rotation ticks, each row followed by its count of ticks:
The counts run from 0 to 1110.
-295,-268,-36,168,-352,174,-126,312,-318,81,-225,111,-2,243,-80,315,156,288,216,208,83,215,-95,-111,-151,3,173,70,-183,136,-70,-314,-364,85,-33,-59,22,445,-190,20,-136,-205,-123,83,-474,269,-139,-223,22,-66,-98,-139,-107,397,-156,-30,22,208,-83,-239,184,168,15,-57,124,218
599
183,-225,-152,307,-111,93,-153,115,-187,214,-564,65,-341,433,-61,167,-143,75,-34,166,-327,101,-60,20,27,-368,79,193,-159,-22,-119,-290,-125,-40,-259,-75,-19,-82,-256,85,-228,-53,-67,-59,-365,356,-100,-257,-128,106,59,-142,-316,261,-20,-197,-187,-380,-113,275,-122,150,-14,78,28,-108
574
8,435,9,516,-8,409,-140,217,-54,17,-42,310,-139,261,11,10,-6,24,-80,7,107,338,-184,-288,-153,-86,50,369,40,-427,249,-198,-250,-2,-182,-263,-205,96,360,-101,-15,-244,-54,490,-28,-29,-17,38,-1,32,143,-88,-283,349,-329,74,32,53,-194,-401,-99,-46,-265,-85,196,149
421
-49,-348,-235,85,-378,-189,-222,-142,-225,-139,-19,365,-84,414,105,-11,130,-69,19,-82,-57,317,25,-39,-209,-86,256,119,-249,125,-358,-347,49,66,-187,-376,-53,322,-58,-68,-211,-70,105,393,66,180,-18,128,139,-543,296,134,-9,34,-11,76,210,357,107,24,-68,35,-248,32,126,-69
1018
-91,-261,60,153,14,20,-225,171,-37,80,151,193,54,131,-170,154,59,-12,-75,364,-50,180,-296,-118,-169,-619,-30,187,51,-455,231,-304,231,-94,-84,-580,121,138,-219,141,7,-417,-209,134,142,91,177,-9,116,-302,279,231,-320,140,21,-111,-63,117,-71,111,-227,-115,104,-21,315,30
249
97,249,-346,360,-131,347,-268,203,-506,-57,-11,347,-72,574,62,211,-191,5,-259,-4,38,122,-145,-75,-274,-145,324,260,146,-131,152,-110,-151,-117,79,-378,28,-125,154,140,-64,70,98,160,50,556,36,84,-260,116,62,-49,-173,369,44,128,105,-258,-200,-119,-153,-245,-181,2,2,56
698
-194,-242,-15,-40,-214,-56,8,141,-227,434,-245,262,-120,376,-144,248,-124,-63,37,-58,-95,349,-125,-74,-23,-328,13,-46,-156,-265,-293,-184,-148,276,-342,-364,31,251,-230,-65,-113,20,-30,320,-417,-194,114,-121,23,-339,426,10,-80,-83,-150,-313,-177,171,99,243,10,148,14,-74,188,-43
1101
93,-194,64,368,-206,-162,-308,-15,-127,-110,-127,372,167,364,61,-141,69,-38,-35,414,-228,86,-42,-361,-5,-342,158,377,-223,83,71,-329,-2,-174,-124,-239,-180,283,-48,94,-210,-434,-253,-55,345,248,7,193,-1,-261,-55,67,-309,485,-8,-92,99,-19,-176,103,-156,-77,-268,-13,347,57
380
97,162,125,381,-131,307,23,41,42,-5,-306,370,-158,329,-141,-1,-40,-88,-74,-45,29,173,-30,-89,43,16,79,525,-88,-235,-157,-249,-145,307,-174,-232,-186,85,138,32,-124,26,203,172,-418,-242,145,-15,-96,-238,337,-90,-120,98,-286,-90,169,30,-21,92,-287,182,-400,-13,-50,60
671
10,19,-127,293,-39,186,-384,119,-261,-87,149,304,-19,263,-43,170,49,113,-54,253,51,232,-431,30,-401,-338,90,24,-134,-177,169,-59,-112,-507,-25,-348,-14,158,-24,42,131,-202,-198,404,170,446,-95,-49,-71,-104,80,3,-183,475,-64,218,-108,-91,-318,-130,-144,-226,-110,61,225,25
429
135,-69,139,329,-301,255,99,270,-177,-40,-465,257,-266,498,-132,322,-88,-76,-186,30,-26,60,70,-146,94,-107,174,443,102,-178,35,-378,-249,196,-107,15,4,68,257,-111,-295,131,113,-177,-278,35,125,-156,-42,3,121,-93,-282,139,-132,-341,377,-351,-170,250,-98,139,-140,-31,383,58
488
-135,-21,-235,54,-184,133,34,185,-490,289,-268,326,52,463,109,505,-13,91,180,-164,201,208,-177,98,-88,-176,233,62,97,14,-108,-114,-199,53,-344,-178,84,-56,-33,198,-95,189,319,309,-257,444,63,-105,-246,-3,52,-268,-152,297,-221,21,-178,251,-312,-344,-30,-118,-278,-10,-111,138
53
-140,-168,-156,201,-400,131,-314,-20,-328,-227,166,21,-112,134,-78,-9,12,-18,-220,195,-82,22,-335,-113,-136,-78,224,258,-408,-3,12,-465,-142,-2,128,-488,-417,356,-151,115,-228,-96,110,-24,-224,200,-83,-47,165,-389,259,79,17,173,-32,-47,122,-11,85,422,-62,-70,157,-192,131,124
587
-105,7,-141,110,-310,122,-271,288,-303,105,158,456,64,418,77,319,-32,61,-134,144,54,24,-172,-319,-270,-364,293,201,148,-141,260,-163,-247,102,30,-245,216,129,71,33,-247,80,-201,225,232,447,52,163,56,20,10,141,-356,178,103,-238,197,-266,-1,-177,-35,-127,-37,-98,474,182
994
114,-33,269,72,142,57,34,153,141,245,-58,16,26,260,-19,139,-60,-325,-168,110,-228,345,-354,-13,-19,-448,-65,-8,9,-501,171,-225,-179,-22,-597,-297,-4,118,-145,-129,-96,-101,-50,486,-188,-163,128,-170,-10,-187,333,20,-469,158,-233,-243,-271,64,-111,273,37,-100,25,-70,344,-74
69
395,-120,-69,199,272,-103,-211,-208,-111,-187,-162,48,-127,488,137,176,166,-59,104,41,-221,156,-418,187,-71,-185,88,-68,-173,81,-82,-100,210,-169,-327,-324,120,54,-27,398,-59,-24,-58,144,140,209,-164,70,-129,-212,123,19,-240,235,-89,190,-261,97,-622,360,-293,-35,-131,150,158,-86
272
24,-237,114,5,-3,-18,154,136,14,304,-198,187,-41,500,-98,440,-150,-297,-33,-124,-127,296,-12,90,5,-290,-43,6,112,-438,-69,-291,10,194,-289,-230,255,-40,-78,26,-135,186,9,224,-360,-193,194,-201,-43,-234,388,-34,-263,-154,-93,-344,-61,150,-146,246,-121,49,8,45,309,-11
1008
277,-252,35,309,-56,-20,-249,17,-121,-137,-196,-8,98,134,-85,-98,18,-96,-31,265,-390,107,-290,17,82,-172,2,240,-373,-228,96,-326,-100,-111,-204,-369,-320,34,-293,44,20,-353,-5,-38,-202,307,-15,-179,20,-225,19,-5,-520,671,48,64,-106,-58,-333,155,-49,69,2,38,56,-125
204
-211,-215,-379,316,-233,142,43,257,-175,228,-262,508,-159,479,-16,259,7,-74,146,37,93,-83,113,-128,-44,-243,113,379,189,-116,90,-389,-121,38,-46,-91,-84,-24,-136,432,-357,-142,383,-116,-236,478,122,-121,-50,-22,48,-143,-223,157,-156,-277,-44,58,-76,-181,-151,-17,-217,0,-2,307
787
-141,-371,18,5,-122,48,-125,-57,-346,190,56,197,422,118,-210,335,42,80,55,53,36,275,-288,249,-317,-237,-4,-104,-184,-190,-121,-98,-128,-167,-131,-316,15,276,-244,181,121,7,-119,432,-272,410,-33,-181,-94,-340,73,36,-155,327,-51,216,-135,534,-130,-146,-160,25,-239,230,64,69
341
226,-139,94,21,8,-192,-254,-105,-398,-103,267,70,282,222,45,247,98,3,94,53,-98,143,-573,192,-245,-318,113,-108,-208,-87,-91,-86,71,-76,-237,-480,16,263,-130,230,136,25,-192,307,87,362,-28,51,-93,-407,118,106,-276,428,-22,220,-92,349,-357,-45,-142,57,-97,213,216,-140
729
98,-228,-9,270,-169,118,-134,-27,-336,47,-542,150,-251,402,-70,246,-43,335,116,31,-133,298,-251,221,-133,33,194,-38,-416,212,-322,-153,-205,-184,-328,-119,-44,200,-300,44,-101,191,67,-68,-475,365,-268,-370,-217,-85,-3,-259,-50,166,-114,88,-31,-90,-251,155,-121,242,-163,136,-135,-73
573
161,90,-119,259,-91,78,-452,-125,-164,-303,38,42,-2,139,86,-278,128,8,-152,166,-155,130,-342,39,-157,-75,155,212,-463,4,-55,-239,8,-85,-117,-527,-297,224,-77,354,-29,-221,-15,111,16,197,-166,181,-26,-500,26,179,-38,412,-157,250,145,81,-207,226,-364,41,-183,52,-141,-132
291
16,-244,126,346,-21,241,-61,293,118,-87,-258,175,-181,169,-144,23,84,-41,78,382,-136,140,-177,-398,59,-67,20,355,-102,-151,124,-412,-28,194,-152,-177,-94,183,-119,-107,-83,-562,-212,-46,-293,2,-31,-145,69,-124,145,-75,-481,366,-181,-220,138,-108,-144,105,-98,173,221,-153,382,160
118
354,77,143,34,192,-56,24,-1,-162,-96,24,-133,7,264,-68,111,113,-149,-62,-99,-364,317,-452,139,-123,-156,79,40,-286,-229,-80,-123,94,313,-485,-478,-27,170,-101,73,117,-82,-141,384,-185,-19,-39,159,-43,-294,296,-21,-344,423,-161,199,63,236,-192,131,-118,206,-176,52,251,-256
459
-18,46,90,236,-70,308,12,67,-180,285,-66,422,12,403,115,293,-141,-268,-224,4,150,-57,-219,-58,-56,-304,38,250,127,-279,211,-228,-434,-404,-94,-22,-90,182,30,147,-203,104,204,185,-116,242,-119,-367,-196,-75,152,-142,-150,-107,-199,-285,-330,-192,-116,173,38,-289,-118,-120,179,280
701
-400,-176,-207,240,-437,216,-110,218,-210,202,-228,279,-347,214,-221,122,88,104,149,139,21,159,-76,-277,-75,-52,-5,379,-324,-58,-232,-409,-229,266,-12,-374,-96,419,-103,160,-170,-128,142,62,-565,-85,-52,-53,43,-295,266,-149,120,83,-248,-185,81,72,236,13,-134,137,16,-208,-64,173
30
126,-99,-186,327,70,293,-68,32,-431,-6,17,98,-57,308,-141,231,-174,-74,-194,-11,-5,-32,-278,223,-187,-218,114,166,-22,-399,145,-235,-113,-209,-119,-423,-167,-254,-57,353,46,22,156,101,-262,510,-6,-288,-203,-65,120,-30,-305,308,-11,47,-41,-220,-218,243,-300,-115,-50,53,-162,-120
316
114,-162,10,238,-217,-98,-267,166,-113,182,-395,646,-138,499,-13,202,-105,173,13,250,-59,175,125,-317,-266,-451,220,369,17,-30,17,-230,3,48,-177,-50,137,124,-3,70,-163,-58,-179,96,179,280,138,102,-197,29,-79,-40,-351,364,47,-105,214,-110,-256,-172,-25,55,-447,4,175,69
649
-276,-96,-93,119,-494,246,-175,226,-389,-19,221,401,-15,313,21,350,94,242,115,162,282,36,-141,-293,-231,-157,317,106,-94,158,64,-307,-237,-58,237,-70,113,500,-88,207,-184,120,63,73,-38,298,-249,20,27,-62,13,-12,-90,112,-49,-139,180,-27,-120,-114,46,-85,68,-210,413,345
606
286,-77,108,188,-69,31,-123,-300,-158,56,-269,331,178,427,18,120,22,36,-59,50,-12,51,-110,205,-161,-155,100,76,-213,34,-180,-125,-198,-501,-225,-113,-141,64,-33,228,16,83,40,126,-79,443,-137,-177,-368,-213,-69,-129,-278,205,-214,92,-166,-1,-387,201,-147,-25,-544,309,-53,57
566
-42,-242,-79,325,-120,269,261,95,-242,81,-430,328,-151,451,-24,530,-94,-34,-65,-262,22,640,-34,208,-185,-29,212,-88,101,-355,-137,-271,-37,210,-201,-254,177,-16,-16,-125,-58,144,136,343,-225,101,104,-126,55,-134,301,-36,-195,-32,-175,187,201,366,-46,-228,-108,135,-278,74,84,-55
622
431,-295,27,313,125,-94,-28,-19,-92,-71,-426,-28,-3,303,-100,156,-65,-151,-89,-66,-201,130,-169,227,81,-158,77,111,-115,-223,-138,-342,145,-35,-331,-309,-106,-223,-132,190,-35,-188,-79,-7,-182,239,132,-181,33,-321,216,55,-458,298,-96,117,31,118,-329,205,-352,166,-208,247,90,-335
754
189,258,112,428,40,483,129,306,-58,-60,-281,204,-201,565,-35,294,17,91,-32,49,146,171,-146,-95,-67,4,95,383,254,-224,109,-112,-190,86,-66,9,173,-19,269,74,-154,77,37,-28,-122,78,27,-96,-212,246,46,-185,-328,263,-287,64,194,-56,-439,-148,-143,81,-196,-36,256,124
784
-36,-319,32,402,-101,183,-432,140,-313,-338,-11,58,-24,215,-280,71,130,320,34,413,85,72,-339,28,-232,-133,54,124,-326,41,-58,-233,112,-274,214,-289,53,448,-244,261,35,-85,-183,-142,66,363,-127,-177,53,-202,-67,139,-80,254,-49,179,203,-4,-442,111,-277,75,134,140,164,30
774
